One vector is turned by the same rotation once a step. Each row is the vector after some number of steps, and that number follows the row.
The counts run from 0 to 717.
[ 11 -33 -18 -10  14  -2  16  -8   4   0   8 -34  -6 -48  -4  -1 -10 -16
 -26  23 -11  37 -18 -19  12   6   0  22  13 -27  -2  47  -7 -16   5  25
 -25 -47   2  24  -1   9 -31   4  14  22  15  -7  -3  45  -7 -14 -24  15
 -29 -28  12 -44 -18  25  -3  -1 -22 -18 -42   2 -10   1  12   4 -32  32
   6 -12  -3   7  -1  13   8  -4  35   9 -38  -1  16   9  18 -18  -6  13]  48
[-10 -24 -15  -2  26 -35  22 -20  -7  -6  22 -27  39   9  15  26  31  23
   0  -5 -40   3 -26   5  45 -16  -9 -29  -6 -36  -9 -18  36   0   5  -9
 -32 -25  37  24  21  -9 -12  44 -13  41 -13  -4  20   1 -22   1  -9 -10
  -1  -3 -11  30  16   1   6  -1  -3 -24 -47 -11  11  37  -4  -1   4  11
   5 -11 -32   0 -23  -9  33  19  10  11 -11  14  -3 -10 -15   3   4 -18]  487
[ 10 -10 -11  -1  19 -33  25 -39 -22   4   4  -5 -12 -30 -13  18  24   3
  -4  17 -22  40  -2 -17  36   5   6  -7   7 -27   2  16   6 -40   1   9
 -22   1   1  12   7 -18 -37  29 -41  37  -2   5  35  -1  14 -20 -22  -2
 -10 -19  46   3  10   6  -7  -5 -22 -12 -24 -15 -18  23 -17 -13  12 -13
  -2   2 -42  25 -65  24  31  11  15   1  -4 -28   8  -6 -31 -11   4 -12]  519
[ 10  -2 -26  20  -4  -7  -5   4  39   3  -7   8 -16 -14 -12  15 -14  18
 -27  -4  -7  21  -8 -40  15   1   4   1  13  33  15  30 -43  -4 -10   7
   7 -43  25  25  19 -24   3  30  28  44  -3  32  -8  20  -9   4 -21  34
 -23  14  -4 -11  22   3 -13  22 -13 -17 -24   0  -5   7  18 -28 -18  43
  23 -10 -10 -18 -26 -38  21   1  34  10 -21  -2 -14  15  37  -7  23  -2]  710
[  5 -16 -26 -27  25 -25  31 -31  -5   5   6 -31  -8 -43  -6   4   2 -17
 -31  24 -25  44 -16 -16  21  11   4   8  10 -37   4  16  26 -17   4  15
 -35 -10  -1  21   5  17 -17  43 -29  40 -24  -3  34  15  -8 -12 -24  -1
 -15 -35   1 -21  12  14 -18  -2 -16 -11 -29  -6 -15  25   4   0 -17   9
 -27  -7 -27  24 -29  13  33  17  40  -3  -7  -9  22  13   6 -17  -7   7]  404
[  5 -25   6  10  11  -5   8 -25 -17  12  26 -34  31 -22   5  42  25  30
  14 -11 -20  12 -20  13  39 -15  -5   3  12 -30  -1  14  13  -7   0  -9
 -16 -39  14  16  -9 -26 -40  19  12  25  45  -6   0  35  -2   3 -36   4
 -30 -12  26  -2 -26  19  17   5 -10 -38 -60  -3  -3  13  -6   2   5  30
  44   0 -16  -3 -20   3  20   0   2  13 -30   2 -17  -9 -23 -16  -6 -12]  457
[ 24 -16  -4  15   5  -4  17 -22  10  11   4  -1 -11   1   5  42  -9  18
  -2  -2 -41  26 -17 -11  22   2   5 -35 -20 -10   3   3   0 -31  13  17
 -11 -14  13 -22  18 -15 -18  59  16  45   6  -8  43  31  -3   4 -21   0
 -26  -9  -8   5  11  -7  10   6  -7  -7 -23  -7 -28  28 -34  -7   5   3
 -20 -15 -41  -2 -48  -2  33  24  28   2 -18  25  12 -33 -17  -9  -8 -26]  309
[  7  -8 -17  -1  16 -39  24 -36  -3  -9  10 -39 -11 -37  -3  -1  18 -10
 -14  28 -10  35 -13 -12  18  17   9  22  16 -17 -26  34 -19 -17  16   8
 -46 -37  14  48  22  -6 -33  18 -25  22   6   7  -3  19  -9 -21 -18  -2
  -7 -25   4 -18 -10 -12  -8 -20 -12 -14 -45  -9   1  18  -5 -15  -9  25
  14 -17 -38   0 -35   9  26  14  19   0 -14 -13 -12  15  -9  -4  18 -34]  524
[ 15  -9 -34  11  33 -33  17 -32   4  -4 -10  -5 -34 -20 -11  -4  20  10
 -33  -5 -22  36 -21 -51  20  18  -5  -8  -2 -26   3   9  -2 -24   0  16
 -16 -19  11   8  41   7   1  58 -15  54 -22   5  16   0  12 -13 -15  10
 -15 -16  -2  10  13   6  -5  -7 -25 -25 -23 -23 -14  17  -6 -22 -17   2
 -32 -21 -26  12 -37  -5  43   5  44 -10 -11   2  10   7  15  -1  22  -4]  315
[-14 -52   0  18  10 -13  14  -3 -19 -18  11 -21  44  -7  -3 -10  23  -8
  -3  -2 -27   6   2  -5  39 -27 -13 -12  14 -10  30  14  25  -6 -31   5
 -11 -31  12  18  -2 -34 -33   4  -8  43   6  10  22 -12  10   0  -4  29
 -10  -1  41   4  25  36  11  25 -20 -10 -50 -14   8  24  19   0  -3   5
  32  17 -15  10 -21   1   6 -14 -12  35 -25 -40  -2  14  -6  -1 -12  45]  450
[  8 -37 -19   6  37 -30  25 -20 -13 -11   3 -16   5 -23  13  -9  43  12
 -19   5   0  25 -20 -32  36   0 -18   3  20 -43 -17  21   2 -12   6  12
 -26 -52  29  35  18   8 -18  12 -11  29   6   0 -11  20 -13 -23 -13   5
 -18 -12  24   0 -12  24  14 -13 -29 -47 -45 -11   0   6  10 -18 -15  28
  14 -13 -14   2 -15  -2  21 -11  24   8 -33   6   5  11   2  -7  19 -11]  613
[  7   5 -17  13  19 -37  11 -46  -2   4   7 -18 -10 -14 -13  35  23  28
  -3  -5 -27  28 -29 -23  31   7   2   0 -12  -9  -7  -3   8 -18   6  -5
 -31 -12   7  11  29 -24 -21  63 -12  47   8  -2   8  -2   9  -6 -23   3
  -7 -20 -10  18  -7 -22   3 -17  -5 -22 -39 -22  -5  27 -27  -5   1  12
 -15 -17 -40 -10 -47  -9  46   9  29 -11   1  12 -22 -12  -5  13   8 -40]  71
[  6 -18  -8  25   3  -3  13   2  12 -26 -11  25  -1  -9 -28  -1 -30 -23
  -2  17 -33  18   5 -38  24 -13   4  -8 -15  34  22  30 -35 -34 -12  16
  -5 -30   8   3  31 -36 -21  -7  18  49 -12  22  14 -19  19 -23  -1  31
  -6  19  48   0  26  -1   7  23 -28   1 -23 -16  -2   9 -18 -14 -28  -5
   5  -4 -20 -16 -35  -7  11 -20  16  16 -18 -20   3  -9  14  14  20  23]  27
[ 21  -4 -14   3  22 -23  27 -18   4  -8 -10  18 -28 -29 -17  11 -17  -5
  -4  19 -26  38 -12 -31  20  12  11  -3  -9 -15 -24  26 -38 -44  14  19
 -26 -28  18   3  36  -5 -18  12  -3  33  -9   5   7  18  -3 -33  -6  -2
 -18 -10  33  -5  -2  -8   2 -16 -27 -18 -20 -11 -18  10 -32 -21 -25  -2
 -18 -23 -38   1 -45  15  28  -1  41  -6 -21   7  14 -19  -7  -5  28 -27]  434
[  1 -29   1  22 -17 -14  32  -3  12 -16  -2 -11   4  -3 -10 -10 -26 -37
  -7  30 -35  24  15  -6  22 -12  13 -14  -7  46  28  27 -17 -28 -10  20
 -26 -18   6  19  14 -43 -25  13  -6  42 -11  21  43 -10  -4  -9   2  24
   4   0   7 -15  46  -5  -6  23  -1  34 -24  -5   1  31  -7  -6 -16  -4
  -2  -1 -47 -14 -40  -3  11  14   4  21 -16 -35   1   9   3  14  -4  14]  357
[ -5 -25   0   0   5 -22  18 -15  -7 -15  21 -31  45   7   0  39  -7  -3
   7  11 -67   5 -18  13  34 -19   0 -27 -35 -12  -8   6  20 -16   4  -1
 -45 -22  21  18  24 -32 -29  30   7  47  -7 -12  27  -8 -15  -5 -11  -8
  -1  -1  -8  16  21 -22  15   8   7   4 -48 -11  17  35 -23  20  -1   2
  -4 -16 -43 -13 -17   1  23  17   7  20 -15  14  -7 -27 -14  11  -8 -17]  484
[ 11   2   0  28   7 -25  11 -28   1   7   8   7   5  -2 -14  48  15  35
  27  -8 -17  14 -11  -4  46 -13   7 -10 -11  17  -4  -1 -18 -24  -1 -11
 -15 -14  22  13  11 -46 -24  24   0  40  20  14  16   0  -3  -9 -20   4
 -11   6  30  20  -3 -11  16   1  -6 -26 -31 -20  -2  26 -31 -20   4   8
  25  -3 -41 -13 -60 -12  34   6  12   1  -8   4 -31 -21 -28   3   3 -46]  187
[ 21  -1 -16  18   5  -2  18  -6  33  10 -10  -4 -30 -24 -26   0 -43 -19
  -2  21  -4  31  -4 -21  15  -4  25  25   1  50   9  27 -38 -20   5  10
 -19 -38   8  13  13 -21 -11   8  18  34   3  22   2  14 -11 -13 -12  32
 -12  -3  16 -30 -11   1 -11   8  -6  -5 -18  -8 -14  11 -20 -16 -56  16
  -9 -12 -34 -24 -45 -12  17   1  47  -9 -26 -12 -18  10  26   8   4 -10]  590
[  0 -20 -22 -10   5 -24  28  -8  18  -8   4 -45  -6 -19  -1 -12 -22 -32
 -39  31 -28  23 -11  -8   8   6  10   4   4   4  -5  27   0  -4  10  13
 -39 -36  12  37  22   8  -7  42  -3  34 -29   4  15  23 -29   0  -9   6
  -2 -25 -39 -31  24   2 -18   6  -1  14 -34   3  -2  27  11   0 -30  27
 -26 -23 -34  -6 -11  -7  25  27  42  14 -18  -5   7  27  25   0  -2  -3]  648
[  1 -13   0  25 -17  18   1   4  19   8  19 -21  22   6 -11  29 -31  10
   7 -11 -36  -2   0  18  14 -20  11 -11  -1  46  31  10  -9  -5 -14  -8
  -1 -35  13  -4  -4 -50 -15  36  43  44  19  15  24  18  -7  24 -20  37
 -19   3  -6 -13  23   7  -7  43   8   5 -38   2  -9  27  -5  -6 -10  33
  17   5 -29 -23 -35 -26  24  19   7  19 -24 -10 -28   1   9   4 -19  12]  60
[  2 -45 -21   9  20 -26  31  -3   9 -32 -15 -10  -5 -19   2 -42  -6 -39
 -38  29 -22  28  -4 -48  19   2  -5 -10  10  -7  11  39 -18 -26  -3  37
 -25 -39  15  21  30   6 -12   8  -9  36 -24   9  18   5  -4 -22   8  14
  -7  -8   8 -20  29  19   4   2 -25   5 -29  -6  -2  14  15 -14 -27   2
 -16 -14 -24  -2 -14   8   7  -7  28  22 -29 -20  25  20  22  -1  15  25]  201
[  1  -9 -19  -2  15 -42  23 -31   1  -9   6 -34  -8 -36  -2  -2  19  -6
 -23  22  -3  32 -11 -21  23  13   2  22  19 -15 -26  34 -19 -10  11   2
 -42 -38  15  55  22  -1 -31  16 -29  31   0   6 -12  14 -13 -19 -19  -2
  -4 -21   2 -23  -2  -7 -10 -16 -14 -12 -40 -12   6  18   8 -17  -8  35
  19 -19 -32   7 -30   2  25  11  19   7 -10 -16 -16  23   3  -4  23 -29]  525
[  4 -16  -7   4  15 -33  32 -37 -11  -2   9 -25 -15 -42  -8  12   3 -17
  -8  33 -17  43  -9  -9  23  11  13  10   2 -24 -18  34 -14 -35  19  17
 -42 -22  -3  29  12  -5 -37  19 -27  25   8  -2   9  20  -3 -23 -18  -7
 -14 -30  15 -23  -5 -11  -1 -17 -12  -2 -33  -9 -13  23 -16  -5  -6   9
  -5 -19 -47   8 -42  23  27  11  18   3 -14 -12   6  -3 -21  -5   9 -30]  522
[  7 -48  14   5   3   4  20 -14 -21   2  21 -32  40 -18   0  26   6  -1
  15  10 -33  14 -12  18  37 -25  -7  -5  -4 -19  12  23  22 -22  -9  10
 -28 -25   2   8 -11 -35 -52  -4   9  28  33 -12  25  20   4  -3 -20   8
 -28 -10  44 -13 -12  25  21  14  -9 -11 -56  -3   2  19  -6  24  -4   8
  27   8 -26  -4 -16  19   7  -9  -3  25 -29  -9   8 -14 -19 -10 -27  14]  454
[  2 -33  -7   5  30 -31  23 -39 -23  -6  22 -38  13 -16  18 -11  47   7
 -10   0 -18  15 -16  -5  23  -1 -15  -5  26 -53 -14  10  17 -15  10  11
 -29 -41  15  22  13   2 -29  34 -21  30  19  -8  14  33  -7  -5 -16  -1
 -17 -32   4  -5  -3  29   5 -11 -24 -27 -50 -12 -11  28   6 -21  11  17
  13  -3 -29  12 -27   7  29  14   1  15 -27  -7   6   8 -19 -10   4  -4]  42
[ 13 -33  -8  18  18 -17  24 -23  -1  21  10 -21   3 -28  12  16  42  34
  -9  -4  17  37 -23 -18  48  -4  -4   8  22 -25   8   6  12 -10   2   7
 -19 -20  11  33 -18 -10 -27  35  -8  31  35   7  14  36 -10   1 -34  11
 -26 -17  15  -8 -19  39  16  -8 -13 -38 -41  -3 -16  14  10 -12   3  31
  23   7 -18   4 -33  -6  24   5  22   8 -27   0 -11  12 -12 -20 -13 -22]  700
[ 18 -56  12  37  -4  12  20   3  10   0   7  -6  27   6   1  22  -8   8
   5   2 -24  14 -13  -6  44 -32  -4 -22 -19  20  33  12  11 -19 -11  18
 -12 -25   6  -4 -13 -44 -33  15  32  34  36  -1  44  19  -6   5 -15  29
 -22   8  17  -8   1  23  30  18  -1  -5 -42   1 -10  23 -15  17 -16   7
  12   1 -29 -32 -16  -8   2  -4  10  24 -40  13  -8  -8   1   6 -38  12]  541
[ 15 -29  10  24   9   4  24  -4  11  22   2  10   8   5   3  26 -16  14
  27   1 -24  17  -8  11  47 -25  11 -30 -19  18  13 -20   3 -28   5   9
 -16  -9  18 -20 -12 -29 -17  26  15  33  11   4  51  19 -12   1 -14   9
 -17  -1  25   8   3  23  18  16  -3 -17 -19  -3 -24  29 -39  -5 -17 -10
  -6   5 -44 -15 -54  -5  24  10  24   2 -27   8  -1 -24 -23  -3 -30 -15]  425
[-16 -49   4  18  13 -13  15  -7 -20 -19  16 -33  41   1   5 -21  24 -14
   0  -5 -25  -4   3   3  32 -27 -16 -10  16  -3  30  11  20  -5 -22   4
 -16 -37  14  26   9 -36 -30   5  -4  38   3   9  19 -13   5   0  -1  29
  -5  -3  29   4  30  32  10  24 -18  -6 -53 -13  10  26  23  -9  -4   8
  32  17 -19  -1 -23  -2   7  -9 -16  38 -25 -42  -7  20   0   7  -3  39]  449
[ -4 -23  -4  -3 -12   9  16  23  31  -1  12 -18  39  -4 -12  21 -46 -21
   3  26 -29  11 -10  15  34 -34  14   5 -13  43  18  17   0   5  -3  -5
 -30 -43  22  32 -12 -26  -8  -2  29  32  -8  16  11   6 -38  -1 -12  20
  -6  12   7 -20   9  11  -4  30  11  -3 -44   9   8  19  -3  13 -49  30
  14  -6 -26 -26  -9 -13   3   2  29  16 -33  -6 -13   7  26   0 -16   5]  416
